The rows of X fall into several groups, and each row is roughly a mix of its group's hidden directions.
X:
[[1, -11, 16, -12, 19, -7, -10, 18, -2, -1, -19, 15, 12],
[10, 17, -3, 6, 2, 2, -6, -8, -8, -15, 17, 28, 14],
[-4, 9, 14, -2, -5, 4, -3, -5, -2, -27, 22, 19, 11],
[8, -12, -2, -2, 22, -18, -3, 16, 1, 8, -25, -9, -7],
[34, 0, -8, -11, -5, 5, -8, -20, -9, -8, 1, -9, 2],
[21, 1, -14, 10, 12, -24, 1, 8, 7, 3, -15, -3, -17],
[3, -8, 17, -6, 16, -9, -11, 21, -4, -2, -14, 14, 20],
[7, -12, 4, 4, 14, 2, 6, 10, -29, -2, -19, -8, 17],
[-1, -18, 10, -12, -2, -6, 12, -18, -1, -1, -3, 16, -28],
[7, 6, 2, -2, -22, -7, 8, -14, 29, 1, 4, -2, -18],
[-2, -2, -16, -2, 27, -6, -21, 4, -20, 11, -3, -3, 10],
[-10, 8, -6, -15, -5, 4, -21, -7, -2, -20, 18, 19, 4],
[16, -6, -10, -10, 8, -18, -10, -4, 14, -4, -15, 3, -26],
[1, -3, -11, 3, 10, 6, 10, -7, 0, 21, -8, -11, -33],
[2, 7, 13, 12, 4, 8, 6, 31, -1, 1, 4, -2, 25],
[-3, -11, -10, -4, 11, 9, 8, -6, -1, 23, -12, -7, -29],
[2, 13, -2, 10, -2, 5, 0, -10, -1, -15, 25, 26, 11],
[5, 14, 3, 7, 2, 9, -9, 19, -6, -4, 10, -18, 28],
[-2, 4, 5, 4, 4, -6, 19, 6, 31, -9, -10, -14, -16],
[-4, -15, -4, -10, 8, -4, -7, 10, -5, 18, -21, -26, -8],
[8, -9, 2, -9, -1, -8, 16, -14, 15, -3, -10, 7, -31],
[15, -9, -2, 7, 0, -3, 14, 4, -1, 22, -24, -20, -7],
[23, 2, -5, -13, -4, 4, -19, -14, -21, -7, 12, -4, 13],
[8, 2, 9, -5, 4, -7, -2, 12, 2, -14, -8, 31, 21],
[-9, -3, -5, 2, 9, 20, 18, -6, -6, 24, -5, -8, -21],
[30, -2, 5, -13, -5, 8, 8, -5, -12, 8, 5, 4, -25],
[-15, -9, 0, -6, 15, 17, 12, -2, -6, 21, -12, -16, -15],
[22, 1, -11, 13, 11, 5, 2, 1, -25, 18, -7, 2, 12],
[12, -12, 2, -4, -5, -2, 4, 2, -1, 22, -19, -27, -12],
[-2, -27, 1, -17, 9, -11, -20, 6, 1, 11, -16, -3, -6],
[5, 10, -10, 10, 26, 3, -6, 14, -18, 17, -8, 9, 11],
[25, -3, -6, 4, -2, 1, 19, -7, 21, -4, -20, -4, -11],
[3, 2, 5, -5, -14, -14, -16, 2, 5, -25, 9, 7, 25],
[-9, 8, -3, -7, -10, 5, -11, -11, 2, -23, 24, 22, 6],
[36, 15, -13, -11, -3, -1, -2, 7, -2, 6, 5, 0, -12],
[-4, 3, 11, -6, -19, -1, -17, -4, 1, -20, 17, 9, 22],
[-24, 3, 6, 8, 5, -9, 14, 19, 23, 5, -5, 4, -14],
[8, -10, 4, -19, -4, -2, -5, -27, -13, -5, 9, 0, -22],
[14, -10, -9, -1, 19, -20, 2, 12, 5, 6, -25, 5, -10],
[9, 5, -4, 13, -14, 4, 6, -20, 2, -10, 27, 18, 7],
[2, -12, -7, -4, 10, -8, 1, 8, -3, 16, -29, -22, -6],
[-12, 11, 4, 16, 3, 9, -1, 29, -2, 9, 4, -7, 22],
[5, 13, -6, -4, -26, 6, -1, -15, 16, -6, 16, 17, -10],
[28, -2, -14, -6, -6, 9, -5, -26, -6, -2, -6, -11, -7],
[-4, -8, 4, -2, 11, -9, 2, 11, 10, 21, -18, -25, -13],
[-4, -10, -14, 13, 25, 0, -4, 6, -20, 18, -1, -8, 12],
[14, 9, -11, 0, -2, 5, -20, 0, -16, -3, 7, -4, 30],
[28, 7, -13, -16, -3, -5, -15, -18, -5, -11, 7, -9, 0],
[-6, 15, -1, 11, -20, 15, 4, -15, -3, -3, 27, -8, -1],
[-10, -9, 20, 1, 6, -13, 13, 6, 20, -24, -3, 3, 13],
[-40, -6, 4, 5, 2, -4, -5, 2, -7, 12, 4, 12, -7],
[9, -2, -14, 8, -27, -18, -12, -7, 5, -11, 18, 1, 11],
[0, -9, -8, 0, 23, -2, 14, 9, -3, 17, -25, -8, -13],
[-18, 13, -18, 13, -1, 8, -18, 8, -10, 15, 3, -9, 15],
[-13, -13, 1, -12, -25, -1, 2, -12, 19, -11, 8, -10, -13],
[8, -3, 8, -10, 24, -13, -3, 17, 5, -7, -26, 8, 2],
[10, 14, 9, -1, -11, -9, -12, -1, 7, -26, 12, 16, 15],
[5, -13, 7, -12, 23, -8, -5, 15, 1, 8, -25, 12, -3],
[-8, -5, 11, -9, -22, -6, 10, -7, 26, -13, -3, -8, -15],
[16, -17, 0, -12, -4, -6, 8, -22, -2, -2, -9, 20, -18],
[30, 10, -2, -2, -2, 12, -9, 8, -16, 0, 9, -9, 20],
[-2, -15, 16, -18, 1, -11, 3, -22, 2, -19, 6, 2, -15],
[-1, -4, -1, 8, 24, -4, 14, 17, -7, 15, -21, -16, -1],
[-25, -3, 11, 9, 6, -10, 13, 9, 26, -12, -8, -5, 2],
[12, 6, -3, 25, 20, 2, 13, 8, -15, 14, -5, 7, 14],
[-1, -8, -12, 1, 23, 0, -13, 10, -24, 16, -9, -10, 9],
[-8, 16, 5, 12, -19, 14, 5, -8, -7, -6, 26, -4, 15],
[-7, -6, 16, -14, -25, 1, 6, -6, 14, -24, 3, -3, -7],
[1, 7, 9, -1, -18, -6, -16, -1, 2, -22, 18, 5, 22],
[4, 5, 6, -2, -18, -8, -13, -1, 4, -22, 13, 16, 23],
[5, -9, -1, -3, 2, -5, 6, 8, 3, 21, -26, -23, -12],
[-23, 6, 5, 11, 4, 0, -9, 17, -1, -5, 6, -5, 30],
[4, -15, 12, -16, 1, -18, 9, -14, 9, -17, -1, 17, -15],
[8, -7, 1, 5, 8, 2, 4, 10, -5, 31, -14, -22, -7],
[-7, 9, 6, -6, -5, 0, -12, -9, 4, -23, 26, 19, 6],
[-6, 19, 7, 9, -16, 19, 2, -14, -4, -3, 27, -3, -1],
[5, 7, 5, 11, -8, 10, 5, -10, -7, -15, 26, 21, 13],
[-21, 18, -19, 8, 2, -5, -12, 5, 17, 2, 1, -21, -1],
[1, -10, 5, 11, 21, 6, 3, 13, -28, 7, -4, -7, 17],
[-6, 8, -9, 13, -25, 10, 6, -15, -3, 1, 26, -10, 2],
[0, -7, 0, -3, 7, -9, 4, 9, 9, 20, -25, -23, -13],
[2, -17, 3, -1, -1, -6, 19, -19, 16, -6, -18, 9, -19],
[6, -5, 14, -2, -29, 1, 14, -14, 15, -16, 8, -3, -7],
[0, -13, 2, -4, 26, -6, 4, 17, -3, 13, -26, -3, -2],
[12, 13, -11, -15, 0, -12, -23, -8, -2, -16, 14, -10, 13],
[-5, -14, 0, -3, 9, -11, 3, 7, 7, 16, -21, -27, -11],
[-1, -10, 4, -23, 13, -10, -17, -1, 10, -9, -17, -12, -17],
[4, -7, -13, 10, 9, -3, 11, 8, -1, 26, -24, -15, -6],
[2, 5, 4, 3, -5, 1, -4, -14, -5, -24, 26, 18, 13],
[4, 10, -10, 9, 8, 13, 20, -9, 1, 16, -2, -2, -29],
[19, 14, -22, 0, -5, 9, -6, -10, 3, 8, -4, -23, -13]]
One row of each group comes first, with its name. Which group is each row after those in?
[5, -13, -5, 5, 12, -6, 6, 8, -6, 22, -22, -23, -4]	K
[-28, -13, 13, 4, 4, -10, 15, 0, 16, -5, -8, 11, -11]	T
[9, -14, -2, -11, 16, -19, -16, 7, 7, 3, -20, -5, -17]	B

[-4, -3, 7, -6, -19, -7, -19, -1, 0, -18, 15, 4, 26]	B
[-9, -3, 6, -15, -27, 1, 4, -5, 23, -8, -1, -7, -19]	K
[7, 3, -3, -3, -23, -13, -17, -9, 9, -22, 16, 7, 9]	B
[-8, -17, 14, 5, -1, 7, 22, -14, 11, -2, -13, -7, -21]	T
[12, -1, -14, -14, -4, -6, -13, -32, 0, -10, 0, -9, -11]	T
[-6, 3, -13, 7, 2, 12, 18, -12, -1, 15, 0, -20, -24]	B
[3, 2, 6, -3, -19, -10, -20, -2, 4, -21, 16, 7, 20]	B
[0, -8, -3, -12, 23, -7, -22, 7, -21, 4, -10, -12, 8]	K
[15, -9, 0, -11, -2, -7, 14, -17, 11, -3, -9, 7, -29]	T
